In the data rows, the value 128 means zero.
Here are some points, one per row:
[141 107  88  75  10 122  85 145 121  80  97 165 119  48  42 140  33  88
 157  90 196 108  71 133  71  87 105 154 134  88 208 114  81 175 129 107
 207  81 116  43  69  73  99  68  22  23 116 133]
[155 102 112 164 187 102 174  86 184 106 184  66 101 184 100 112 129  91
 180  84 152 208 143  98 137  89 127  37  80 121 142 184 122 108 175 152
 117 186 254  82 145 164 112 186 188 150 143 154]
[178 110  94 168 125 123 121 159 162 108 191  58 141 166 112 107 181  76
 139 134 146 255 150  71 112 115 159 107 108 137 142 122  96 122 187 163
 168 193 173  77 149 136 138 172  70  99 165  82]
[171  43  75  56  51  49  85 172 123 172 101  94 138  89 138 170 128  98
 126 131 117  38 140 151 141 136 106 130 160  58 146  93 125 220 172 134
 131  88  65  80  63 139  50  87 195 112 124 129]
[ 64 158 137  82 192 249 115  86 120 153 127 153  92 168 163 123 145 116
 106 224 107  77 138 127 120 183  99 152 197 179 129 113 116 102 106 140
 126 113 131 168  98 104 134 173 105 143 115 201]
[128 139  95  44  81  95  64 201  98 113 129 150 120 116  87 182  83 104
 156  97 221 115 112 158  68  90 115 131 131  58 192  84 149 221 150 136
  85 101  84 122  76  83  57  79 137  51  38  90]
[125  75  60  47  73  46  61 158 131 191 109 125 133 113 184 177 126  96
 136 110 130  41 123 154 131 105 122 125 157  87 136  58 151 141 146 125
 119  92  26  99  95 142  56 108 209 163 134 143]
[117  94  59  61  78  66  67 139 126 203  90 153 142 153 184 195 145 129
 125  97 131  34  77 153 135 100 138 119 132  87 158  47 172 139 170 131
  98 109  53 124  91 131  69 110 225 142 142 125]
[141 159 140 148  62 227 129 115  64 148 199 131 137  94 172 110 129  56
 141 202 100 114 194  87 145 213 195 165  64 112 140 166  82  44 196 156
 151 212 116 114 148  85 104 179  92 136 192 158]
[115 188 156  95 146 135 255 171  72 209 255 176 135  81 164  96 161  51
 107 149 125 128 159 109 167 226 141 159 141  84 137 182  56 118 213  85
  91 168 145 138 158  99 168 185  65 125 101 136]
[ 76 102 128 163 157 221 147  69  87 111 116 169 116 164 113  77 142  87
 110 219  87  69 121 145 139 193 106 142 184  97  71 175  62  73 134 156
 114 116 119 165  95  63  94 167  91  97 145 167]
[137 141 150 161 122  79 182 160 100  79 130 143 189 115  88 144  87 233
 137  73  83 136 167 158 168  51  83 112  73 173  81 129 149 125  75  99
 160 143 110 154 147 162 159  57  86 157 119  91]
[186 132 127 166 156  80 145 128 166 111 162  85 106 140  97  57 158 142
 161 120 143 238 137 157  97 124 154  56  69 164 150 122 101 141 131 153
 130 143 210  59 175 138 151 112 169 136  99 113]
[187 157 100 125  88  66 155  83 130  71  73  79 125  65  58 129 187 203
 184 108  82 198 159 209 131 151 170  65 109 159 127 142 103 129 127  87
 105  71 155 109 163 139 165  28 136 178  92  85]
[108 156 196 169 132  49 153 135 124 110 139 147 216 166  82  96  96 223
 103 107 118 137 196 166 168  73  80 153  86 151 134 104 156 149 106 117
 180 105 123 159 153 172 176  17  64 152 121  93]
[ 95 149 151 134 133 102 158 165 111  41  88 124 123  97  40 129  83 199
 151  57 134 121 164  90 206 139  72 138  91 169 103 114 132 178  73  92
 206 170  97 170 204 161 170 112 124  87  87  82]
[168 143 100 255  90  97 163 240 105 166  68 140 129 162 191 140 108 157
 255 142 173 158 130  40 162 121  66 185 109 148  90 251 222 163  37  81
 140  83 160 136  73 210 188 144 161 114 135 113]
[189 126 115 169  99 115 140 112 180  82 157  97 115 120  34 112 100 154
 166  57 165 199 165 191  92  69 102  70  62 173 146  97 107  68 114  84
 163  97 183  90 136 100 139 124 112 155 163 142]
[198 156 115 126  80  56 114  91 126  86  83  91 120 120  13  98 154 190
 164  92 133 164 162 193 121 111 162  62 104 156  99 161  89 105 136  90
 128  82 179  97 172 132 150  58 117 175 102 117]
[126 207 124 120 234 158  65  83 178 178  74 168  95 112 137 201 170 113
  34 145  70  55  64  78  83  99 223 226 144 142 139 101 140 114  69 132
 111  81  79 166 155 163  77 170 117 158 112 160]
[186  96 141 183 149 119 142 105 185 114 159  91  72 150  62  63 160 148
 170 105 173 203 162 116  93 126 134  42  84 125 172 128 120 130 183 132
 143 115 245  80 156 153 148 139 185 163 115 131]
[141 127 103   7  98  78  66 163  80 139  75 125 179 110 125 180 101 119
 171 110 178 105  98 144  84  95 151 101 135  36 182 119 141 224 171 159
  77  98  84 144  50 128  57 110 194  68  82  88]
[184 112 155 168 125  54 141  97 140  97 133 133 116 125  40  81 103 194
 148 119 137 187 160 216 106 118 137  99  93 184 183 137 145 112 143 108
 165  72 181  80 138 127 161  63 115 175  93  91]
[150 136 103 131 189 113 178 182 114 142 223  67 122 119 187 111 152  75
 135  69 137 235  97 106 115 118 165 107 121 138 133 160 108 130 185 138
 112 234 200  92 187 129 185 126  55 145 166  76]
[ 78 137 133  92 170 177  83 108 182 138  75 154  59 171 154 188 141 132
  62 188  95  75  88 131 101 143 164 196 173 147 111 111 150  93  78 200
  90  99 125 203 156 141 112 153 115 117 147 196]
[154 141 110 140 134 113 168 147 137 166 192  66 126 135 132  94 155  76
 146  81 128 255 125  92 105 139 172 109 140 124 140 153  86 142 181 153
 122 214 188  85 180 162 149 154  64 114 160  80]
[ 83 161 115 135 211 187 231 133  48 168 217 168 153 111 183  84  94  96
 113 105 104 103 120 116 156 221 144 119 117  67 113 202  70  65 161 106
  87 170 121 120 128  34 162 139  82 151 142 190]
[221 106 124 137 149 135 149 129 171 124 237  43 103 155 176 126 169  71
 137 160 137 255 175 104 111  96 133  94  56 104 141 105 126 115 163 133
 138 194 107  87 148 146 183 199 107 157 152  56]
[ 45 128 139 116 181 211 177  95  53 165 166 149 110 121 181  83 133  99
  87 183 103 107 135 123 135 151 146 118 131 135 107 128  88  29 120  86
 159 160 144 165  68  65 131 202 108 143 145 191]
[151 101  80  47  76  92  88 185  99 122 105 140 158  88 152 164  43 107
 155  80 188 101 103 146  83  54 110  81 126  60 217  93 139 192 149 141
 108  82  75 122  91  75  77  71 154  76  82 122]
[ 61  97 131 159 181 230 147  75 129 138 114 164  92 148 188 108 136 132
  91 180  88  65 117 149 119 127 114 149 154 138 101 158  83  79  95 131
 112 138 128 169  93  27 119 161 111 127 147 189]
[124 127  82  29  45  83   0 115 121 180 126 153 124  78 162 184 144 120
  97 152 129  91  72 138 126 169  98 122 193  81 115  67 176 170 132 146
 135 113  77 115  82 135  62 113 232 136 107 154]
[100  94 208 189 193 196 133 103 150 107  86 182 111 145 174  82 122  87
  82 188 110  32 106 162 105 208 139 131 147  96 115 165 104  80  82 201
  97 112 107 160 114  59 100 133  91 126 142 179]
[ 92 157 149 117 161 143  88 103 160 180  65 182 113 155 147 166 176 119
  19 179 104  39  83 113  91 127 215 206 175 125 143  67 165 117 110 146
 118  83  72 124 146 159 111 177 185 189 168 157]
[117 183 139 167 111  69 139 109 125  59 110 130 177  66  91 116 118 236
 149 123 158 173 153 126 164 137  56 136 120 176  84 145 166 154  96  53
 150 132 132 166 178 159 142  69 124 143 100  74]
[186 125 121 161 146 127 126 105 189 101 237  47 118 166 152 112 162  76
 130 137 170 250 133  74 102 149 143  74 121 153 131 146  98 148 163 142
 143 206 191 103 139 161 128 166 134 133 137  67]
[119 108 195 181 168 150 172 170 102  46  54 154 182 107 111 104  96 177
 168  68 130 145 156  60 255 123  88 133 147 129  89 131 173 201  83  81
 175 201 114 162 167 213 168 141 197  50 127  90]
[147 131 136 160  85  62 147 107 118 106  92  97 182  92  10 127 131 220
 181  97 131 141 171 128 179 121 144 122  89 177 110 132 118 133  92 105
 146 117 123 150 148 142 180  49  94 141 106 111]
[125 154 177 177 113 114 142 140 121  74  95 146 172  94  84  79  77 194
 157  67 155 148 160 173 176 108 112 174 119 170 130 110 145 153  96 110
 214 117 119 113 151 148 195  45 117 130  98  76]
[126 118 121 247  89 141 144 203 103 141  50 158 169 122 137  97  55 131
 215 122 174 148 133  64 194 120  82 162 115 140 119 189 194 155  30  74
 163 114 177 108 125 196 201 137 163  85 124  71]
[ 75 131 163  97 129 215  96  53 117 126  51 160  59 159 132 169 182 114
  38 189 113 118  55  96 109  93 154 200 211 193  75  85  87 108  81 154
 122  45 137 131 130 150 140 174  98 123 131 173]
[109  78  60  82  38  59  71 154 127 186  95 136 176 168 169 181 155 102
 125  51 146  54 102 185 115 119 108 107 159  67 147  51 170 156 198 115
  79 124  37 135  64 134 119 118 216 116  89 129]
[135  78  95  47  78  46  92 164 130 183  91 133 148 101 154 207 116  94
 138 103 133  67 100 151 105 113 110  98 136  73 133  69 178 194 172 104
 112  88  48  93  98  95  61  96 206 119 142 130]
[ 71 150 190 100  88 231 137 158 125 148 208 143  64 147 139 120 114 106
 114 194  95  84 148 112 126 213  94 173 144 128 142 158 112   7 146 149
  97 172 126 134 163  63 109 174 124 101 133 195]
[ 44 126 166  83 149 214 130  80 158 118  74 134  68 166 179 152 166 116
  68 192  69  83  63 142 122  92 141 151 197 174 102  93 146 104  81 147
  72 100 127 164 101 146 140 180 137 176 164 171]
[107 163 198 191 133  87 138 122 120 119 204  95 249 162 123 129  79 249
 120 103 129 110 163  84 187  83  42 149 113 174  51 174 202 157 110 120
 172 112 109 200 136 220 128  90  75 110 124  81]
[ 93 142 147  81 206 192  96  72 156 128 101 157  86 156 181 153 167 112
  85 178  76  48 127 127  89 156 163 170 197 156 123 125 160 115  57 165
  98 113 127 201 125 133 104 182 107 137 139 172]
[106 135 143 187 201 209 182  96 103 127 100 149  93 134 161  89 103  93
  55 176  96  42 120 164 144 178  86 114 117  97  93 174  93  91  99 133
  68 126 106 161  84  28  92 168  72 132 151 173]
[170 108 116 167 150 117 113 135 157 113 208  73 126 151 138 114 160  86
 152 106 125 243 143  53 100 126 158 101 100 129 122 140  66 140 208 159
 136 191 200  85 151 149 157 180 103 118 160  82]
[ 94 107 137  91 155 198  91  92 173 126  59 158 100 126 178 141 143 113
  53 156  78  67  57 135  88 102 173 171 137 161 106 125 184  67  89 187
  59 121  96 197 140 127 124 155 148 146 184 194]
There is one direction along which these points spread out most. Take the direction at right angles to it along which they spread out most. Go by this last direction. How far along it is each point below, from 0 to 99? The average is 50, and the first point in the table lies past the average. One standard deviation of the points above along it is 16.
[184 112 155 168 125  54 141  97 140  97 133 133 116 125  40  81 103 194
 148 119 137 187 160 216 106 118 137  99  93 184 183 137 145 112 143 108
 165  72 181  80 138 127 161  63 115 175  93  91] 51
[141 159 140 148  62 227 129 115  64 148 199 131 137  94 172 110 129  56
 141 202 100 114 194  87 145 213 195 165  64 112 140 166  82  44 196 156
 151 212 116 114 148  85 104 179  92 136 192 158] 30
[119 108 195 181 168 150 172 170 102  46  54 154 182 107 111 104  96 177
 168  68 130 145 156  60 255 123  88 133 147 129  89 131 173 201  83  81
 175 201 114 162 167 213 168 141 197  50 127  90] 50
[126 118 121 247  89 141 144 203 103 141  50 158 169 122 137  97  55 131
 215 122 174 148 133  64 194 120  82 162 115 140 119 189 194 155  30  74
 163 114 177 108 125 196 201 137 163  85 124  71] 51
[ 76 102 128 163 157 221 147  69  87 111 116 169 116 164 113  77 142  87
 110 219  87  69 121 145 139 193 106 142 184  97  71 175  62  73 134 156
 114 116 119 165  95  63  94 167  91  97 145 167] 35
[170 108 116 167 150 117 113 135 157 113 208  73 126 151 138 114 160  86
 152 106 125 243 143  53 100 126 158 101 100 129 122 140  66 140 208 159
 136 191 200  85 151 149 157 180 103 118 160  82] 34
[221 106 124 137 149 135 149 129 171 124 237  43 103 155 176 126 169  71
 137 160 137 255 175 104 111  96 133  94  56 104 141 105 126 115 163 133
 138 194 107  87 148 146 183 199 107 157 152  56] 35
[ 71 150 190 100  88 231 137 158 125 148 208 143  64 147 139 120 114 106
 114 194  95  84 148 112 126 213  94 173 144 128 142 158 112   7 146 149
  97 172 126 134 163  63 109 174 124 101 133 195] 33
[ 95 149 151 134 133 102 158 165 111  41  88 124 123  97  40 129  83 199
 151  57 134 121 164  90 206 139  72 138  91 169 103 114 132 178  73  92
 206 170  97 170 204 161 170 112 124  87  87  82] 53
[117 183 139 167 111  69 139 109 125  59 110 130 177  66  91 116 118 236
 149 123 158 173 153 126 164 137  56 136 120 176  84 145 166 154  96  53
 150 132 132 166 178 159 142  69 124 143 100  74] 53
[151 101  80  47  76  92  88 185  99 122 105 140 158  88 152 164  43 107
 155  80 188 101 103 146  83  54 110  81 126  60 217  93 139 192 149 141
 108  82  75 122  91  75  77  71 154  76  82 122] 79
[154 141 110 140 134 113 168 147 137 166 192  66 126 135 132  94 155  76
 146  81 128 255 125  92 105 139 172 109 140 124 140 153  86 142 181 153
 122 214 188  85 180 162 149 154  64 114 160  80] 35
